In the rows, zero is written as 128.
One turn sends every row of this set to another row. A few are shown first. Where does it send the rows asked after them?
kigor: [115  62 133 129 117 105 147 149 136 144 128 158 168  74 131  95 136 138
 136 137 120 160 127]
vog: [104  68  95 118 117 131 121 136 120 112 122 148 133 104 124 128 128 137
 144  98 118 111 169]
kug: [104 113 132 115 160 123 148 145 140 155 123 159 156  69 138 171 104 156
 154 137 121 144 132]
Gipil: [122 120 124 107 154 133 139 163 144 164 137 145 167 113 131 157 120 158
 163 142 148 152 100]
kibo: [105  62 120 144 131 161 110 132 102 153 126 127 155  94 152 137 128 136
 115  97 128 103 153]
Suli: [117  81  90 111 127 163  96 119  96 153 142 136 159 102 143 146 145 115
 129 121 168 113 131]
savu: [118 123 123 104 159 126 143 158 150 147 138 155 155  86 124 173 115 154
 153 142 132 147 118]
Faf: [114  56 118 130 145 161 116 139 109 140 135 143 159  91 137 132 126 137
 110  91 142  98 156]
lovo: [123  85 106 137 119 164  98 148 113 149 145 110 153 125 139 144 150 131
 119 110 136 110 129]
firuv: [113  73  90 111 119 132 120 143 126 106 130 148 134 112 116 128 133 136
 143  99 124 112 163]
dopa: [ 98  86 137  81 170 112 138 139 116 148 105 142 177 100 139 117 159 101
 138 140 135 140 123]
kif: [119  76  89 108 133 163  99 120  97 149 143 142 159  99 139 144 142 115
 127 117 171 111 134]
sotu: [116  81  87 112 111 133 114 147 127 108 133 139 133 122 115 131 141 133
 144 105 124 115 154]
Bisis: [109  95 135 108 171 130 153 152 136 163 123 167 170  84 138 148  99 164
 158 129 147 142 122]
suret: [113  80  91 116 124 161  95 114  92 157 136 134 158 100 150 146 143 115
 130 121 163 113 134]
Noket: [ 93  90 139  90 161 111 134 135 112 156  99 133 174 102 148 119 162 101
 140 144 128 142 120]
viku: [124  65 129 121 119 106 147 156 141 138 135 160 170  80 121  95 140 137
 135 137 128 160 122]
vol: [116 130 123 111 149 125 139 156 147 154 136 144 153  92 131 177 120 153
 156 148 125 151 114]
veb: [102  91 135  80 168 112 136 142 118 147 109 139 176 106 137 118 163 101
 138 143 137 142 119]
Mer: [102  94 134  83 163 112 133 142 117 150 108 133 175 110 139 120 166 100
 140 146 134 144 116]
limun: [112 114 128 106 165 125 149 153 146 148 132 163 157  74 128 170 107 156
 152 137 130 144 127]
Noz: [121 106 127 101 168 132 148 161 144 157 134 162 170  99 127 151 110 161
 159 134 154 146 112]
dodis: [112 122 128 121 143 132 135 154 136 176 125 134 163 112 147 160 121 159
 167 147 135 154 101]
suz: [ 94  86 140  86 166 110 137 135 113 153 100 140 176  98 144 117 159 102
 139 142 130 141 124]
dobun: [103  82  93 128 101 131 112 136 117 121 120 129 130 118 133 134 139 134
 148 108 109 117 158]
Mitet: [ 97  95 136  88 159 112 132 138 114 155 104 130 174 108 144 121 166  99
 141 147 130 144 116]
Gefa: [125  79 125 127 104 107 137 158 141 145 138 142 165  95 127 101 151 134
 140 147 122 166 111]
Tuk: [128  65 110 119 146 163 113 151 118 132 149 140 160 106 123 133 135 136
 110  94 153 100 145]
nif: [109  76 114 147 118 162 101 137 103 158 131 111 151 111 153 143 141 133
 119 107 125 108 140]
Kuf: [110  74  95 117 128 161  98 111  90 158 132 138 158  93 150 145 138 116
 129 118 162 111 139]
kam: [ 99 112 136 129 145 130 140 144 128 182 113 140 163  96 157 157 110 161
 166 142 127 150 113]
Sab: [107 128 127 120 144 126 138 149 141 162 127 141 151  86 141 178 117 153
 159 148 117 151 118]
nipo: [112  68 134 136 108 105 142 147 132 151 123 149 165  79 138  98 140 138
 140 141 114 163 123]
Pubi: [111  86  88 121 102 131 110 143 123 116 129 129 130 125 124 135 143 133
 147 109 116 118 153]
Pato: [116  71  93 108 135 162 102 117  95 149 140 146 161  93 141 142 138 116
 126 114 171 109 138]
pufu: [117  76 129 136 101 107 137 151 135 152 130 140 164  89 135 101 147 136
 141 146 115 166 116]
Nugi: [101 119 132 122 149 123 143 144 137 162 121 148 152  75 146 174 109 155
 157 142 115 148 126]
vur: [ 98  99 139 123 160 130 149 142 128 175 111 157 167  82 152 151 100 164
 162 133 133 145 124]
Vamek: [111  71  95 113 133 161 101 112  91 153 134 144 160  90 147 142 136 117
 128 115 166 110 140]
tis: [ 99  73  96 126 108 130 117 133 116 119 116 137 131 107 134 130 131 136
 146 102 110 113 166]
Giz: [128  73 125 120 114 107 141 160 144 138 141 152 168  90 119  98 147 135
 137 142 129 163 115]
nom: [133  79 104 123 133 165 104 155 120 136 154 124 156 122 125 139 147 131
 114 104 150 107 132]

Mer moves to Mitet
Nugi moves to kug
And these:
vur moves to Bisis
viku moves to Giz
Vamek moves to Pato
vog moves to firuv
Faf moves to Tuk

